Some points, each followed by its number:
  -0.31   0.80   0.01  -0.20   0.63   0.67  -0.71  -0.10  -0.59  -0.14  -0.63  -0.57 0
   0.17  -0.27  -0.29  -0.45   0.29   0.00  -0.71  -0.13  -0.37   0.49   0.44   1.00 1
   0.83  -2.35   0.21   0.46  -0.23   2.39   0.21   0.15   1.66   0.56  -0.44   0.10 2
   0.25  -0.86  -0.13   0.31  -1.10   0.19   0.61   0.21  -0.18  -0.20  -0.10   0.30 3
  -0.36   0.89   0.44  -0.30   1.36  -0.08   0.52   0.38  -0.12   0.38   0.21   1.12 4
  -1.00  -0.64   1.16   0.40  -1.08  -1.17  -0.43   0.35  -1.11   0.11  -0.13  -1.73 5
  -0.28   0.01  -0.08   0.43  -0.54  -1.11   0.26   0.15  -0.20   0.57   0.05   0.09 6
  -0.15  -0.70   0.64   0.72  -0.65   1.10  -0.05   0.44  -1.09  -0.77  -1.50  -1.03 7
  -1.51  -0.41   0.69   0.67   0.03  -1.00   1.24   0.25   0.73   2.26   0.61   2.46 8
   0.68  -0.73   0.81   1.70  -1.99   0.93   0.77   0.65   0.80  -2.70  -1.48  -3.58 9
  -0.03   0.66  -0.05   0.06   0.39  -1.43   1.03   0.28   2.36   0.34   2.21  -0.19 10
   0.31  -0.31  -0.45   0.52  -1.12  -0.86   0.03   0.27   0.35   0.01   1.29   0.28 11
  -0.61  -1.10   1.36   0.55  -0.48   1.19   0.89   0.82  -1.25   0.44  -0.59   0.23 12
   0.03  -0.51   1.33   1.45  -2.16  -0.13   1.92   1.26   0.98   0.18   0.44  -1.37 13
  -0.22  -1.20  -0.25  -0.96   1.68   0.04  -0.91  -0.61  -1.13  -0.21   0.26   1.69 14
  -0.47  -1.04   2.76   1.31   0.64   2.73   1.74   2.13  -2.30   1.12  -1.08   0.31 15
   1.98   0.87  -2.16  -0.20  -0.53  -2.60  -0.34  -0.38   1.80   1.26   2.12   0.26 16
   0.25   0.46  -0.84  -0.49   1.18   0.19  -1.10  -0.49  -0.52  -1.00  -0.11   0.10 17
   0.12   0.58   0.29  -1.18  -0.36   0.63   0.94  -0.56   1.12  -1.40  -1.20  -1.47 18
  -0.18   1.00   0.67  -0.86   0.45   0.94   0.14  -0.34  -2.36   1.81  -1.59  -0.36 19
  -1.13   1.37  -0.50  -1.94   3.88   1.90  -0.92  -1.05  -1.77  -0.97  -1.73   1.54 20
  -1.06   0.57  -0.81  -0.21   0.22  -1.63  -1.04   0.36  -1.23   1.12   0.49   0.68 21
  -0.20   3.80  -0.49   0.32   0.60   0.33   1.55   0.65   0.30  -2.43  -1.72  -2.34 22
   0.08  -0.41  -0.22   0.05  -0.28  -0.56  -0.45   0.11  -0.33   0.68   0.62   0.00 23
  -0.14  -1.35  -0.90  -0.05  -0.14  -1.17  -1.26  -0.25  -0.33   0.55   1.50   1.53 24
   0.43   0.47  -0.44   0.04   0.04  -1.55   0.07   0.31   0.00   0.90   1.10   0.11 25
   0.45  -0.60   0.47  -0.38   0.60   0.58   0.07  -0.22  -0.22  -0.09   0.31   0.27 26
   0.38   1.17  -0.65  -0.66   0.90  -0.49  -0.42  -0.18   0.33  -0.86   0.76   0.56 27
   0.77  -0.82  -0.34  -0.41  -0.74  -0.73   1.10  -0.68   2.56  -0.30   1.19   0.57 28
  -0.24   0.40   0.23  -0.04  -0.50   0.18  -1.01  -0.27  -0.34   0.57  -0.63  -1.39 29
   0.38  -0.26  -1.02   0.84  -0.13  -0.36  -0.97   0.98  -0.80   0.30   1.20   0.36 30
  -0.36   0.67   1.43  -1.08  -0.56   1.84   1.25   0.42  -1.32   1.62  -3.31   0.47 31
  -0.18   0.44  -0.64   0.17  -0.74  -1.01   0.16   0.31   0.67   0.91   0.72   0.28 32
   1.16   1.06  -1.02   0.42   0.26  -1.21  -1.76   1.18  -2.09   0.44   1.89   0.94 33
   0.14  -0.52  -0.76   0.59  -1.95  -2.40  -0.07  -0.03   0.98   1.18   1.49  -0.59 34
   0.70  -1.72   1.06   0.40  -0.06   0.72   1.62   0.10   0.72   0.61   0.69   1.47 35
   0.21   0.56   0.36   0.51   2.00   1.30   0.71  -0.03  -0.02  -1.23  -1.19   0.94 36
  -0.30  -1.04   0.52   0.63  -1.56   0.02   0.63   0.45   1.07   0.86   0.21  -0.79 37
  -0.12   0.48  -0.21  -0.33  -0.68  -0.59  -1.70   0.12  -0.33   0.02   0.47  -0.74 38
   0.49  -0.31  -1.04   0.39  -1.51  -1.65  -0.93  -0.11   0.53   0.79   0.95  -0.79 39
  -0.18   1.08   0.87  -0.32   0.32   0.23   0.31   0.02   0.69  -0.69   0.07  -0.19 40
   0.19  -3.38   0.75   1.01  -1.22  -0.51   1.18  -0.52   1.64  -0.92   0.85  -0.50 41
   0.34  -1.91   0.11   0.83  -2.69   0.35   0.82   0.90  -0.70  -0.18  -0.39   0.32 42
  -0.43  -0.51   0.71  -0.86   1.50   1.66  -0.15  -0.76  -0.53  -0.80  -0.75   1.23 43
   0.42  -0.81  -0.04  -0.78   0.23   0.35  -0.26  -0.49  -0.26  -0.17   0.32   0.47 44
   0.93  -0.59  -0.45   0.16   0.37  -1.85  -2.05   0.60  -2.05   0.91   1.35  -2.34 45
   0.03   1.24   0.10  -0.07   0.52  -2.84   1.28   0.73   4.08   0.69   3.73  -0.57 46
   1.03   0.79   0.17   0.63  -0.49   0.23   1.37   0.43   1.51  -0.74  -0.06   0.00 47
  -0.22  -0.11   0.27  -0.15  -0.11   0.15   0.85  -0.11   1.15   0.02   0.12   0.69 48
   1.26   0.04  -0.68  -0.95   0.09  -0.22  -0.48  -0.48   0.21  -0.48   0.69  -0.63 49
  -0.34  -0.81   0.22   1.19  -1.85  -0.39   2.09   0.21   3.42  -0.49   0.76   0.25 50
  -0.25  -1.02   0.22   0.74  -0.66  -0.99   0.58  -0.24   1.40  -0.66  -0.23  -0.76 51
   0.05   1.99  -0.18   0.15   0.52   0.27   0.91   0.24   0.08  -1.11  -1.08  -1.11 52
  -1.82   0.84   0.79   0.13   0.50  -0.32  -0.61   0.72  -2.41   1.09  -0.81  -0.09 53
   0.20  -0.23  -0.29   1.12  -2.43  -0.61   1.18   0.65  -0.06  -0.07  -0.07   0.50 54
   0.09  -0.56   0.44   0.66  -0.60   0.29   0.25   0.52  -0.03  -0.24   0.40   0.11 55
   0.20  -0.48   0.07  -0.25  -1.18  -0.58   0.17   0.45  -0.31   1.50   0.90   0.10 56
   0.35   0.38   0.06   1.04  -0.71  -0.51   1.05   1.19   0.29  -0.05   0.90  -0.51 57
  -0.71  -0.35  -0.58   0.53  -0.38  -2.85  -1.75   0.80  -0.61   1.70   2.80  -0.85 58
   1.91   0.34  -0.66  -0.10  -1.80  -0.14   1.84  -0.60   3.19   1.75   0.49   0.44 59
  -0.87  -0.28  -0.01  -0.19   0.65  -1.49  -0.54   0.30  -0.95   0.65   0.76   0.21 60
  -0.25  -0.35  -0.11   0.41  -0.26  -0.47   0.16   0.42   0.28   0.39   0.59   0.09 61
   1.16  -0.79   0.64  -1.84   1.90   2.22  -0.16  -1.51   1.02   0.03  -0.03  -0.14 62
   0.53   0.41   0.61   0.61  -0.60  -1.00   0.00   0.31   1.01  -0.36   1.27  -1.70 63
  -1.16  -0.51   1.02   0.29  -1.34   1.16   0.04   0.01   0.02  -0.46  -0.85  -0.02 64
  -0.19   0.15  -1.91   0.71  -0.86  -5.48   0.06   0.53   2.85   2.99   4.35   0.17 65
   0.84  -0.93   0.10  -0.15  -0.80   0.03   1.11  -0.42   1.82   0.46   0.39   0.66 66
  -0.22   0.75  -0.62  -0.55   1.65   0.91  -1.91   0.31  -2.19  -2.50  -1.21   0.88 67
  -0.01  -0.25   0.91   0.21  -0.75   0.24   1.18   0.49   0.56   1.06  -0.54  -0.77 68
  -0.39   0.22   0.04  -0.41  -0.34   0.00   0.22  -0.66   0.82  -0.87  -0.26  -0.27 69
  -0.57   0.21   0.71  -0.02   0.71   1.77  -0.31  -0.14  -0.55  -0.01  -1.80  -0.37 70
   0.10   1.61  -0.06   1.02   0.41  -0.36   0.25   1.06  -0.72   1.04   0.14  -0.55 71
   0.17   0.07   0.03  -0.06  -0.38   0.35   0.25  -0.27   0.24  -0.52  -0.34  -0.41 72
  -0.65   0.12   0.87   0.45  -0.52  -0.43   0.49   0.34  -0.39   0.38  -0.48  -1.06 73
   0.83   0.18   0.89  -0.37  -0.26   2.04   0.76  -0.15   0.08  -0.94  -1.71  -1.14 74
  -1.12   0.68  -1.09  -0.21   0.35  -2.15  -1.49   0.37  -1.54   1.18   0.76   0.91 75
  -1.30  -0.36   0.66   0.73   0.28  -1.01   1.01   0.20   1.01   2.38   0.92   2.31 76
   1.06  -0.65  -0.63  -0.60   0.09   0.35   0.12  -0.95   1.79  -1.66   0.48  -0.22 77
  -0.18  -0.43  -0.03  -0.50   0.12  -1.19   0.67  -0.50   2.98   0.47   2.56   1.72 78
  -0.40   1.25  -0.58   0.09   0.50  -0.90  -0.98   0.19  -1.19  -0.45  -0.03  -0.16 79
  -0.51   0.62  -0.03   0.10   1.19   0.15  -0.87   0.10  -0.31   0.92   0.05   0.13 80
  -0.61   0.26  -0.20   0.70  -0.52  -0.81   2.22   0.78   0.45   2.42  -0.11   1.02 81
   0.11  -0.20  -0.25  -0.58   0.00  -2.11   0.16  -0.33   1.07   0.66   1.35  -0.67 82
   0.71   0.38  -0.84   1.11  -1.70  -0.33  -0.59   1.17  -1.45  -0.01  -0.25  -1.29 83
  -0.13  -1.17  -1.50  -0.16  -0.29  -1.47  -1.74  -0.15  -0.78   0.53   0.88   0.64 84
  -0.22   1.09   0.07  -0.27  -0.28  -0.24   0.05   0.26  -0.20   0.54  -0.79  -1.29 85
  -0.50   0.75   1.06   0.51  -1.53  -0.39   1.38   0.48   0.62  -0.01  -0.89  -1.79 86
  -1.20   0.79   0.54  -1.38   0.47  -0.20   0.91  -0.57   0.08   1.42  -0.39   2.49 87
  -1.30  -1.07   1.60   1.58  -0.44   1.16   0.60   0.25  -1.87  -0.38  -1.92  -0.65 88
   0.30  -0.38  -0.65   0.51   0.12  -0.32  -0.53   0.55  -0.56   0.18   0.92   0.25 89
   1.12  -0.81  -0.20   0.34   0.86  -1.57  -1.74   0.34  -1.91   0.87   1.29  -2.11 90
  -0.74  -0.50  -0.12   0.46  -0.56  -1.17   0.04  -0.12   0.47  -0.30   0.57   0.45 91
  -1.37   0.19   2.14   0.00  -0.48   1.09   2.33  -0.81   2.61  -0.80  -1.07  -0.01 92
  -0.53   0.57   0.48   0.04  -0.42   0.13   0.31  -0.39   0.62  -0.36  -0.95  -0.62 93
  -0.30  -0.24   0.89  -0.02  -0.20   1.05   0.53  -0.09   0.51   0.29  -0.67  -0.48 94
Which three points above are nearest to each new point by angle? Their numbers follow each, nearest first.
   0.30   0.45  -0.44  -0.71   2.08   2.12  -0.92  -0.38  -2.08  -2.79  -1.62  -0.83 --> 67 17 0
   2.16  -0.86  -0.94  -0.34  -1.43   1.41  -0.86  -0.68   2.16  -0.71   1.21  -0.36 --> 77 49 28
   0.33  -0.40   1.08   1.14  -2.00   0.03   1.73   0.94   1.03  -0.01   0.37  -1.06 --> 13 37 57
  -0.68  -0.60   1.40  -1.37   1.98   2.55  -0.15  -1.29  -0.65  -1.23  -1.28   1.49 --> 43 20 36
   1.09  -2.20  -0.81   0.59  -1.57  -1.03  -0.14   0.03   0.24   0.06   1.18   0.53 --> 11 34 41
  -0.16   0.10   0.75   0.35  -0.67   0.39   1.22   0.66   0.27   1.27  -0.45  -0.73 --> 68 13 86
   0.25  -0.39   0.13  -0.08  -0.34  -0.07   0.63  -0.32   1.02   0.26   0.22   0.26 --> 66 28 59
   0.28   0.44   0.07  -1.70   1.76   0.59  -0.80  -1.53   1.70   0.91   0.82  -0.54 --> 62 49 27
   0.96   0.06  -0.03  -0.18  -0.30   0.09  -0.13   0.11  -0.08  -0.61   0.27  -0.29 --> 49 77 72
   0.48   0.41   0.30  -0.36  -0.05  -0.54   0.44   0.30  -0.08   0.62   1.28   0.37 --> 25 56 46
   0.82  -0.50  -0.14  -0.45  -1.01  -0.91   0.39   0.86  -0.48   2.12   1.46   0.19 --> 56 23 25
   0.32  -0.47   0.27  -0.31   1.53   1.16  -1.58   0.03  -1.59  -0.95  -0.63   0.12 --> 67 17 20
   0.01  -1.02  -1.30   2.32  -1.61  -1.24  -1.97   1.66  -2.87   0.14  -0.12  -1.21 --> 83 30 45
   0.85  -1.42  -1.43   0.33  -1.82  -0.59   1.07  -0.47   3.35  -0.39   1.45   0.80 --> 28 66 50
  -0.36   0.67   0.37  -0.31  -0.55   1.43  -1.82  -0.12  -0.72   0.26  -0.98  -2.21 --> 29 0 85
   0.63  -0.53  -0.13  -0.41  -0.39  -0.37   0.68  -0.63   2.05  -0.03   0.82   0.14 --> 28 66 78
   0.06   0.01  -0.39   0.06   0.34   1.11  -0.10  -0.37  -0.08   0.79  -0.81  -0.20 --> 70 19 31
   0.65  -0.49  -0.42  -0.48  -0.01   0.42  -0.03  -0.62   1.06  -0.96   0.22   0.04 --> 77 28 49
   0.16  -0.79   0.01   0.94  -0.67  -0.27   0.43   0.57   0.48  -0.26   0.37   0.26 --> 55 41 50
  -0.81   0.21   0.80   1.03  -0.86  -0.50   1.12   0.79  -0.71   0.16  -0.58  -0.22 --> 73 86 13
   0.58   0.26   0.09  -1.59   2.09   0.70  -1.10  -1.76   2.16   1.42   1.21  -0.42 --> 62 78 49
  -0.21   0.25   0.43   0.32  -0.37  -0.28   0.12   0.00  -0.12   0.18  -0.38  -0.56 --> 73 86 5
   0.26  -1.46  -0.81   0.04   0.71  -0.53  -1.33   0.09   1.32   0.23   2.18   0.33 --> 24 78 89
  -0.59   0.04   0.08  -0.23   2.25   0.09  -1.68   0.08  -2.99  -1.53  -0.60   0.99 --> 67 20 17
  -1.84   0.92   0.88  -0.53   1.18   0.20  -0.40  -1.29   0.17   1.69  -0.55  -0.60 --> 80 19 53
   0.37  -0.54   0.31  -0.35  -0.62  -0.05  -0.05  -0.17   0.56   0.22   0.21  -0.50 --> 37 66 41
   1.02   1.08  -1.95  -1.44   2.39   0.42  -2.38  -0.89  -1.11  -2.17   0.08   0.67 --> 17 67 27
   0.59   0.27   0.68  -0.33  -0.17   1.75   0.39  -0.21   0.20  -1.36  -1.30  -1.01 --> 74 72 18
   0.00   0.32  -0.12  -0.12   0.24   0.22  -0.34  -0.03  -0.13  -0.12  -0.21  -0.21 --> 0 17 67
   0.49   0.99   0.75  -1.43   1.90   1.72   0.44  -0.81   0.39  -0.22  -0.47  -0.62 --> 62 20 43
  -0.17   0.32  -0.67   0.39  -0.24  -1.93   0.09   0.04   1.02   1.17   1.47   0.14 --> 65 32 25
   0.05   1.69  -1.36  -0.08  -3.18  -2.63   2.24  -0.06   2.09   3.03   0.30   0.65 --> 32 59 81
  -0.77  -1.31   1.85  -0.93   2.60   5.58   0.69  -0.79  -1.64  -0.14  -2.90   2.26 --> 43 70 36
   0.02   0.14   1.44   1.16  -1.68  -0.86   1.98   0.45   1.40   0.51   0.80  -1.13 --> 13 37 86
   0.54  -0.39   0.33  -1.00   1.22   1.49  -0.21  -0.74   0.62  -0.19  -0.14   0.08 --> 62 26 43
  -0.29  -0.33  -0.32   0.38   0.42  -0.52  -0.04  -0.19   0.85  -0.29   0.57   1.11 --> 78 91 24
  -0.37   0.01   0.41   0.09  -1.00  -0.41   0.33   0.09   0.70  -0.49   0.29  -0.14 --> 50 51 13
   0.52  -0.52  -0.15  -1.31   0.84   0.13  -0.89  -1.18   0.10  -1.26   0.60   0.91 --> 44 14 17
   0.19   0.61  -0.86  -0.12  -1.81  -1.50   1.05  -0.05   1.11   1.26  -0.10   0.19 --> 32 59 34
   0.27  -0.05  -0.44   0.10  -0.75   0.57  -0.07  -0.58  -0.57  -1.58  -1.06  -0.58 --> 72 7 9
   0.25  -0.05  -0.63   0.53  -1.04  -1.71   0.25   0.03   0.73   0.90   0.70  -0.04 --> 34 65 32
  -0.18   0.19  -0.12  -0.01   0.43   0.00  -0.36  -0.04  -0.03   0.38   0.00  -0.01 --> 80 21 75
  -0.31  -0.35  -0.13   0.53  -0.86  -0.47   0.66  -0.10   1.36  -1.42  -0.02   0.69 --> 50 51 28
   0.80   0.45   0.72   0.02   1.35   1.30   0.32   0.29   0.33  -0.61  -0.10   0.18 --> 36 62 26
   0.58  -0.23   0.10  -0.08  -0.56  -0.23   0.27   0.08  -0.31   1.30   0.69  -0.02 --> 56 23 25
   0.08  -0.23  -0.12   0.27  -0.88  -0.21   0.45   0.33  -0.11  -0.08  -0.09   0.18 --> 54 42 3
  -0.33   1.02  -0.24  -0.64   0.89  -0.87   0.36   0.04  -0.37   0.85   0.44   0.69 --> 4 21 87
   0.22  -0.06  -0.37   0.54  -1.50  -0.62   0.52   0.58  -0.20   0.17  -0.35   0.40 --> 54 42 3
  -0.33   0.29  -0.70  -0.67   1.11   0.86  -1.30   0.02  -1.53  -1.60  -0.67   0.67 --> 67 17 20
   0.24  -0.39   0.19   0.59  -0.66   0.30   0.29   0.26   0.40  -0.84  -0.40  -1.19 --> 9 72 13
  -0.08  -0.12  -0.47   0.05  -0.46  -0.24  -0.60  -0.22   0.08  -0.48  -0.14  -0.34 --> 38 39 84
  -0.12  -0.68   0.06   0.39  -0.34  -0.46   0.28  -0.06   0.70  -0.32  -0.09  -0.32 --> 51 41 50
  -1.75  -0.39   0.68   0.09   0.03  -0.36  -0.35   1.59  -4.15   4.47   0.30   2.28 --> 53 21 75
   1.31  -2.01   0.04  -1.71   0.80   1.07  -0.87  -1.24  -0.64  -0.53   0.28   1.28 --> 44 26 14
   1.49  -1.66   1.28   2.97  -3.76   1.11   3.08   1.74   2.02   0.12   0.69  -1.17 --> 13 37 55
  -0.18  -0.52   0.99   0.32  -0.62   1.45   0.05   0.57  -0.76  -0.55  -0.97  -0.58 --> 7 88 64
  -0.01   1.03  -0.48  -1.07   1.09  -0.02  -0.48  -0.69   0.57  -0.26   0.17   0.05 --> 27 17 20
  -0.25  -0.92   0.32   1.09  -1.92  -1.50   1.72  -0.05   2.59  -1.89   0.95   0.57 --> 50 51 28
  -0.27  -0.31  -0.06   0.16  -0.49   0.58  -0.10   0.17  -0.28  -0.94  -0.78  -0.41 --> 7 9 64
   1.02  -0.38   0.69   0.02  -0.24   1.96   0.00   0.18  -0.41  -0.82  -0.91  -0.94 --> 74 7 72
   1.22   0.43   0.65   0.30  -1.89   2.04   1.15  -0.76   1.16  -2.26  -1.84  -1.92 --> 72 74 9
  -0.62   0.47  -1.07  -0.95   1.40  -0.69  -1.15  -1.12   1.04   1.50   0.20   0.28 --> 80 1 75
  -2.57  -0.54   1.47  -6.37   5.16   7.23   0.71  -3.61  -0.39  -2.47  -5.72   4.57 --> 43 20 70
  -1.03   1.58   0.44  -0.48   0.97  -0.33  -0.42   0.16  -1.72   0.19  -0.67   0.01 --> 53 79 0
   0.47   1.24   0.00  -0.61   1.51   1.99   0.78   0.22  -0.32  -0.85  -1.18   0.87 --> 36 20 43
  -0.54  -0.26   0.10  -0.01  -0.57  -0.48   0.27  -0.15   0.32   0.06  -0.20  -0.22 --> 51 37 91
   0.32   1.27   0.66  -0.61   0.09  -0.08   0.31  -0.51   1.58  -0.80   0.60  -1.45 --> 40 18 63
   1.05   0.41  -0.22   0.09  -0.59  -0.83   0.23   0.19   0.04   0.29   0.35  -1.45 --> 63 39 83
   1.80   0.94  -1.37  -1.11   0.97  -0.28  -1.34  -1.13   1.17  -2.82   0.74  -1.79 --> 49 77 17
   0.31   0.89  -1.07  -0.01  -2.05  -1.44   1.06   0.01   1.08   1.65   0.08   0.33 --> 32 59 34
   0.12  -0.51  -0.06  -0.24   1.06   0.12  -0.41  -0.24   0.02   0.36   0.12   0.37 --> 14 1 26
   0.27   0.37   0.17   1.49  -0.85  -0.98   1.17   1.16   0.44   0.05   0.87  -0.54 --> 57 13 61
   0.26   0.09  -0.10   0.48   0.78   0.96  -1.14   0.47  -1.77  -1.34  -0.58  -0.10 --> 67 0 17
   1.24   0.49  -0.19   1.06  -1.22  -0.50   1.20   1.08   0.30   0.62   0.26  -0.51 --> 57 13 54
  -0.76   0.57   0.35  -0.80   0.47  -0.16   0.78  -0.49  -0.18   0.70  -0.36   1.61 --> 87 4 8
   0.17  -0.08  -0.21   0.28  -1.06   0.71  -1.26   1.49  -2.50   0.56  -0.08  -0.48 --> 83 30 53
   0.61  -0.35  -0.04   0.47   0.14   0.10  -0.23  -0.04  -0.07  -0.67  -0.21  -0.75 --> 9 7 72
  -0.69   0.01   1.04   0.11  -0.39   0.32   1.25  -0.51   0.97  -0.27  -0.62  -0.02 --> 92 93 94
  -0.50  -0.86   1.33   0.62  -0.34   1.00   0.62   0.71  -1.34   0.38  -0.62   0.16 --> 12 15 88
   1.46  -0.47  -0.17  -0.24  -0.49   0.75  -0.42  -0.06   1.26  -0.26   0.67  -0.12 --> 77 49 66
   0.83   1.65   0.21  -1.13   3.24   3.46   1.16   0.11  -0.91  -2.19  -2.04   1.20 --> 36 20 43
  -1.08   1.29  -0.43  -2.38   4.21   1.39  -0.07  -2.12   0.17  -1.57  -1.46   1.85 --> 20 43 36
   0.43  -0.71  -0.24   0.06  -0.48   0.11  -0.78  -0.11  -0.80  -1.04   0.00   0.03 --> 67 44 7
  -0.05  -1.69  -0.18  -0.72   1.47   0.28  -0.78  -0.55  -1.37  -0.46   0.14   2.29 --> 14 44 1
   0.02  -0.89  -0.03  -0.71   0.40  -1.65   1.26  -1.19   3.68   0.76   3.33   2.02 --> 78 28 10
  -1.05  -0.13   0.48   0.47   1.72  -0.54  -0.76   0.31  -2.69   0.68  -0.66  -0.16 --> 53 60 80
   0.10  -0.31  -0.47  -0.52   0.40  -0.16  -0.88  -0.23  -0.52   0.67   0.78   1.24 --> 1 24 14
   0.00  -1.17   0.56   1.07  -0.75   0.47   0.45   0.78  -0.08  -0.61   0.76   0.26 --> 55 42 3
   0.38   0.45   0.40   1.54  -0.99  -0.95   1.34   1.48   0.55  -0.19   1.14  -0.54 --> 57 13 63
   0.13  -0.55   0.26  -0.30  -0.16   0.49  -0.03  -0.17   0.88  -0.57   0.19  -0.24 --> 77 2 41
  -0.19  -0.59   2.51   0.48  -2.11   0.87   2.81   1.16   1.00   2.53  -1.36  -2.03 --> 68 13 86
   0.29  -0.58   1.26   0.39   0.04   0.90   2.12   0.54   0.88   0.74   0.58   1.07 --> 35 48 66
  -0.47   1.66  -1.12   0.83  -1.14  -3.99  -0.49  -0.16  -0.84   2.16   0.40  -0.25 --> 6 25 21
   0.28   0.49   0.89  -0.57   0.13   1.38   0.42  -0.19  -0.74  -0.70  -1.31  -1.65 --> 74 70 7
   0.73  -0.61  -0.10   0.10  -0.81  -0.06  -0.01  -0.34   1.45  -0.29   1.00  -0.07 --> 28 66 77
   0.43   0.69  -0.01   0.47  -0.66  -1.41   0.24  -0.30   1.02  -0.94   0.21  -0.70 --> 63 51 46
  -0.26   0.07   0.17  -0.05   1.22   0.11  -0.89  -0.08  -1.53  -0.79  -0.21   0.40 --> 67 20 17
   1.65  -1.72   1.53  -2.75   3.11   4.19  -0.14  -2.06   2.35   0.13  -0.12  -0.20 --> 62 26 43
  -0.13   0.26   0.19  -0.13   0.01   0.36  -0.60  -0.27  -0.23   0.15  -0.16  -0.70 --> 29 0 85
   0.83   0.35  -0.14   0.19  -0.20  -0.32  -0.30   0.14   0.49  -0.95   0.70  -0.63 --> 63 49 77
   0.77  -0.05  -0.55  -0.17   0.74   0.03  -0.61   0.01  -0.36  -0.46  -0.01  -0.25 --> 17 49 67
  -0.02   0.05  -0.23  -0.27   0.56   0.42  -0.62   0.14  -0.72  -0.82  -0.37   0.22 --> 67 17 20
  -0.01   0.61   0.07  -0.20   0.67   0.73  -0.71  -0.29  -0.37  -0.21  -0.43  -0.49 --> 0 70 20
   0.10   0.72  -0.03  -0.23   1.14   2.45   0.96  -0.28  -0.42  -1.74  -1.47   0.75 --> 36 43 74
   0.01  -0.73  -0.20   0.05  -0.21  -0.55   0.84  -0.29   1.09   0.46   1.03   1.40 --> 78 28 66
  -1.29  -0.06   0.28   1.33  -1.14  -2.19  -0.02   1.26  -1.01   1.36   0.18   0.06 --> 6 61 58
   0.57   1.46  -1.03  -0.04   0.68  -0.46  -0.63   0.39  -1.10  -0.69   0.00   0.13 --> 79 17 33
  -0.45   0.46   0.67   0.49  -0.32  -0.06   0.63   0.56  -0.18   0.48  -0.45  -0.64 --> 73 86 68
   0.17  -0.59  -0.71   0.58  -1.89  -2.42  -0.03  -0.11   0.95   1.20   1.42  -0.72 --> 34 39 65
  -0.09   0.69   0.39  -0.19   1.24   1.99   0.11   0.04  -0.44  -0.58  -1.40  -0.53 --> 70 0 74
  -0.61   0.36   0.14  -0.09  -0.20  -0.17   0.18  -0.16   0.44  -0.31  -0.32  -0.48 --> 93 69 86
   0.72  -0.65   0.22  -0.46   2.23   1.96  -1.62  -0.71  -2.16  -2.73  -1.16  -0.30 --> 67 17 43
  -0.64   0.53  -0.13  -0.66   1.83  -0.72  -0.01  -0.37   0.09   0.79   0.35   0.85 --> 4 80 87
  -2.28   4.13  -1.15  -2.09   2.57  -1.92  -1.96  -1.15  -2.58  -2.03  -0.33  -0.77 --> 79 17 0
   0.42   1.91  -1.13  -1.21   1.60  -0.94  -0.51  -0.27   0.60  -1.39   0.94   0.99 --> 27 17 79
   0.73   0.42   1.01  -0.15  -0.24   0.26   1.63  -0.26   2.63  -1.07   0.70  -0.98 --> 47 50 92
  -0.08  -0.58   0.15   0.34  -0.77  -0.05   0.36   0.22   0.57   0.33   0.22  -0.30 --> 37 13 50
   0.15   1.71  -0.67  -0.59   1.26  -0.26  -0.15  -0.14  -0.53   0.65  -0.03   1.01 --> 4 80 27
  -0.16   0.43  -0.51   1.07  -1.38  -1.00   0.04   0.79   0.57   0.79   0.38   0.52 --> 32 6 34
  -0.06  -0.04  -0.11   0.14  -0.35   0.41  -0.53   0.59  -0.94   0.27   0.02  -0.10 --> 83 53 30
  -0.86  -0.45   1.07  -3.52   2.86   3.79   0.14  -1.80  -0.76  -1.93  -2.61   2.35 --> 43 20 62
   0.55  -0.37  -0.19  -0.30  -0.22  -0.26   0.62  -0.45   1.29  -0.14   0.63   0.27 --> 28 66 78
  -1.62   2.28   0.14  -0.59  -0.41  -0.44   1.17   0.11  -0.83   1.42  -1.90  -0.35 --> 85 31 19
   0.18  -0.76   0.13   1.10  -0.82  -0.25   0.29   0.44   0.45  -0.43   0.22   0.24 --> 55 54 41
   0.37   0.82   0.29  -1.12   2.39   0.64  -0.56   0.02  -1.21   0.24  -0.21   0.37 --> 20 80 4
   0.09  -1.46   0.88   1.44  -1.08   0.44   0.66   1.32   0.37  -0.67   0.67   0.53 --> 55 42 3
  -0.29  -0.27   1.37  -0.50  -0.34   0.82  -0.30  -0.76   1.17   0.62   0.08  -1.38 --> 94 92 29
   1.15  -0.28  -1.90  -0.25   0.49  -1.12  -1.38  -0.45  -0.35   0.26   1.01  -0.05 --> 84 16 49
   2.19  -0.45  -0.81  -0.01   0.20   1.17  -1.81   0.33  -1.14  -1.21   0.51  -1.30 --> 49 17 90
  -1.30   2.01   0.38  -0.43   1.42  -0.12  -0.42   0.27  -2.27   0.52  -1.17   0.01 --> 53 19 0
   1.34  -0.03  -0.35  -0.19   0.46   0.91   0.18  -0.41   1.86  -1.42   0.55  -0.09 --> 77 47 28
   1.44   0.02   0.04  -0.26  -0.92   0.06  -0.41   0.66  -0.38  -1.20   0.84  -0.51 --> 49 83 63
   0.63  -0.11   0.25   0.09   1.63   0.56   1.22  -0.19   0.88  -0.66   0.53   0.51 --> 36 26 62
  -0.94   1.27   0.61  -0.61   2.23   0.13   0.92   0.58  -0.32   0.78   0.19   1.63 --> 4 87 20
   0.17   1.91  -2.05  -0.49   0.82  -2.72  -1.14  -0.29   0.69  -0.90   1.44  -0.03 --> 27 16 25
   0.71  -0.16  -0.09  -0.10   0.31  -0.06  -0.41  -0.08  -0.25  -0.58   0.55  -0.07 --> 49 17 44
   0.49  -0.96  -0.12  -1.10   0.40   0.52  -0.54  -0.45  -0.27  -0.19   0.15   0.70 --> 44 14 26
   1.58  -0.22   0.07  -0.27   1.00   0.18  -0.57   0.05  -0.04  -0.96   1.40  -0.02 --> 49 26 27
